(in the rows, 128 means zero)
Which row each row swaps with, under one turn or mirror:
The rows were stretched afterwards, more along some directions than others.
sepo: [147 104 155 103 136 145 148 145 140 140 132 103 143 115 117 122 128 137
 142 139 122 143 134 133 141 125]
zotor: [157 115 131 107 143 143 156 137 153 134 119  97 135 134 130 115 141 128
 149 137 107 134 131 116 156 119]
pide: [143 131 111 120 150 132 123 114 149 154 117 134 134 120 136 106 120 141
 132 137 155 152 105 141 130 113]
mur: [130 118 105 159 110 127 151 126 129 135 124 130 122 120 123 111 122 169
 132 162 132 105 126 120 135  95]
duraf: [122 113 126 115 136 139 153 106 118 145 128 102  93 123 114 144 120 152
 183 151 114 128 124  96 127 117]
Tera: [135 125  86 134 104 122 151 135 120 147 144 114 131 109 156  75 135 114
 151 162 116 152 129 119 129  90]
tepam: [115 111  85 141 104 126 127 149 130 157 138 110 147 110 150 114 132 119
 145 149 117 120 128 112 133 128]
gitet: [117 124 119 147 123 124 150 104 115 148 134 127  90 126 119 151 109 149
 139 127 118  95 136 103 131 120]
bona: [147 121 122 122 123 121 148 138 113 141 133 126 102 123 132 155 106 103
 138 134 115 112 154 102 114 113]
Galef: [138 104  93 138 127 160 133 145 144 156 140  96 145 122 134 111 149 131
 164 148 106 149  92 102 137 109]
pegar: [135 106  98 122 150 122 126 134 121 131 133 125 124  87 154 117 111 160
 150 144 146 130  95 141 151 141]
tomom: [142 124 135  95 153 153 133 117 132 160 128 113 112 125 130 113 127 147
 162 140 141 177 100 116 132 151]
kimif: [134 119 141  95 164 150 126 122 129 164 129 106 105 116 122 126 119 152
 160 136 141 175 101 113 131 160]
milu: [140 125 132 117 113 119 135 142 108 144 129 125 102 125 137 142  98 111
 142 128 129 103 151 108  99 113]
Pire: [149 129 136 125 118 121 130 146 109 145 122 119 101 115 130 158  91 118
 143 113 134 100 143  96 109 120]
konas: [140 107  87 141 125 132 164 128 126 137 113 107 131 115 155 108 114 137
 145 153 109 115 138 117 140 102]
gubo: [145 128 135 115 117 121 124 149 105 147 141 124 111 127 144 152 101 109
 138 131 128 120 147 104 110 123]
buki: [151 109 141 107 133 153 148 154 150 138 116 112 156 127 125 100 149 131
 143 137 110 143 131 126 143 117]
bule: [164 121 105 124 141 148 135 120 156 163 122 123 139 112 135  96 122 137
 134 153 147 168 107 152 130 103]
Bita: [126 105  88 141 130 144 110 138 139 137 122 122 135 124 150 106 135 136
 134 170 118 113  79 128 140 159]
folu: [142 125 120 132 123 127 117 137 110 143 126 121  98 121 138 179  98 121
 138 124 118  94 137 104 114 128]
vor: [112 119 103 127 127 130 143 105 120 140 129 101  91 123 149 130 117 137
 172 161 113 105 110 101 123 117]
Sas: [161 109 140  97 145 137 154 146 145 130 112  93 133 130 127 107 127 127
 158 120 133 127 145 118 138 115]
puru: [137  88 139 118 142 130 138 144 124 151 125 113 158 118 122 112 144 147
 154 133 132 177 141 136 111 130]
sudib: [139 122  91 136 127 137 156 131 136 144 109 116 141 122 154 109 118 129
 133 146 110 115 129 117 136 109]
desar: [138  91 138 121 147 133 150 134 126 156 124 109 148 116 114 128 140 164
 157 135 134 169 142 131 114 128]
Sameb: [146 119 142  87 155 163 131 123 141 173 135  99 114 121 124 111 126 149
 166 141 145 165  96 115 136 146]
valu: [135 114 105 157 114 128 153 129 124 136 128 126 125 114 125 118 121 173
 135 167 129 103 124 130 134  90]
Topem: [139 114 146 100 144 142 156 135 148 143 115 106 131 126 105 139 130 134
 135 133 113 126 139 133 137 114]
Tetup: [150 127 149 103 134 129 152 144 145 131 112 105 138 137 120 115 134 124
 147 119 121 125 144 116 138 120]
Suni: [106 111  85 148 110 128 134 131 141 163 127 111 135 116 142 118 130 136
 139 153 120 117 129 121 126 127]
zut: [155 108 132  98 131 139 133 158 144 138 118 106 156 117 136 100 142 112
 145 130 110 142 133 121 139 125]
nofit: [122 108  94 136 129 128 106 144 122 131 127 125 126 118 154 118 114 131
 136 156 117 115  93 124 122 167]
nuso: [149 135 104 133 141 146 121 130 154 157 123 126 144 124 132 103 130 150
 141 144 140 167  96 139 135 110]
zur: [155 131 107 126 139 129 121 120 140 149 138 128 135 114 148 105 115 132
 136 144 150 154 107 139 133 114]
Lokup: [132 122  97 134 128 136  97 158 124 127 128 125 132 118 153 115 132 126
 141 147 119 115  78 124 134 162]
Bolu: [103 102  86 149 106 117 128 129 131 148 133 112 134 120 147 127 136 124
 143 152 109 107 135 116 130 147]
davof: [132  89 138 117 143 131 136 142 121 151 118 111 153 118 118 123 145 156
 155 127 134 169 137 132 109 136]
dap: [134 119 107 153 111 129 148 133 124 138 128 127 121 113 130 114 110 169
 136 163 139 103 128 126 137  90]
tesat: [126 131 100 123 106 113 147 125 121 154 142 113 122 109 153  85 124 108
 146 158 118 148 131 109 125 100]
rerul: [119  92  85 140 130 139 130 144 140 149 117 105 141 137 134 127 143 135
 159 157  94 121 103  99 126 135]
losi: [147 114 109 106 158 121 120 138 109 136 133 117 116  85 161 123  99 150
 177 132 158 139  97 136 143 149]
bunu: [142 126 146  89 166 159 137 115 153 176 119  96 102 115 125 113 119 148
 159 140 146 165  90 109 135 154]
dazun: [147 111 147 105 132 143 153 151 147 143 121 107 145 127 112 112 131 130
 143 126 123 139 144 128 128 115]
Zab: [148 130 105 120 144 133 119 121 149 158 131 135 141 110 145 102 128 133
 123 144 144 166  94 139 131 117]
lor: [139 122 111 151 113 140 156 132 133 137 125 122 132 118 122 110 125 176
 141 166 129 111 117 123 144  91]
likan: [143 134  90 124 110 129 145 139 126 159 139 109 131 108 156  86 125 115
 146 158 118 158 125 111 134  89]
Foduf: [153 142 100 126 148 133 127 123 164 154 124 130 137 111 144  92 112 143
 128 149 147 154  83 140 147 114]
puno: [132 111  98 127 150 111 133 138 119 121 123 123 115 112 147 125 106 161
 158 138 142 125 125 145 145 147]
badub: [132 121 114 155 121 130 156 119 130 147 122 120 118 128 116 109 113 186
 141 155 145 108 118 123 131 100]
Zutel: [132 131 117 121 116 110 115 144 114 148 124 126  95 125 148 156  94 112
 138 123 122  85 146  86 115 136]
Zad: [149 107 102 120 152 124 130 138 119 133 134 111 126  89 158 108 100 160
 162 144 154 136 102 141 153 132]
Dutal: [124  89 141 124 144 125 137 134 114 158 122 112 135 120 119 140 134 161
 159 129 129 159 135 118 104 150]
rirut: [132  96  92 133 151 123 139 128 119 133 120 109 111  97 159 109 107 167
 178 157 142 123 101 131 148 145]
pibef: [111 103  95 146 133 138 105 137 134 139 117 129 129 121 138 130 123 155
 129 153 119 118  79 131 131 176]
Ton: [140  93 135 131 138 130 147 133 110 141 124 112 145 114 119 121 128 165
 165 131 143 159 140 133 109 135]
fes: [141 103  94 132 151 119 134 137 119 121 125 126 127  88 149 102 106 157
 153 142 149 134 103 141 151 126]
Fezo: [119 123 107 156 113 126 144 107 123 147 135 125 105 141 122 151 122 140
 134 130 112  98 147 106 129 112]
depo: [123 122 132 127 123 120 121 142 110 152 118 132  94 124 135 162  95 133
 133 125 122  97 140  99 103 135]
gazu: [152 126 131 128 115 122 119 141 113 131 129 124 107 126 127 147 103 110
 135 114 134 100 143 113 102 105]

Swapped with depo: buki
Swapped with Fezo: konas
Swapped with dazun: milu
Swapped with gitet: sudib
Swapped with lor: Dutal
Swapped with bule: puno
Swapped with zotor: folu
Swapped with desar: valu

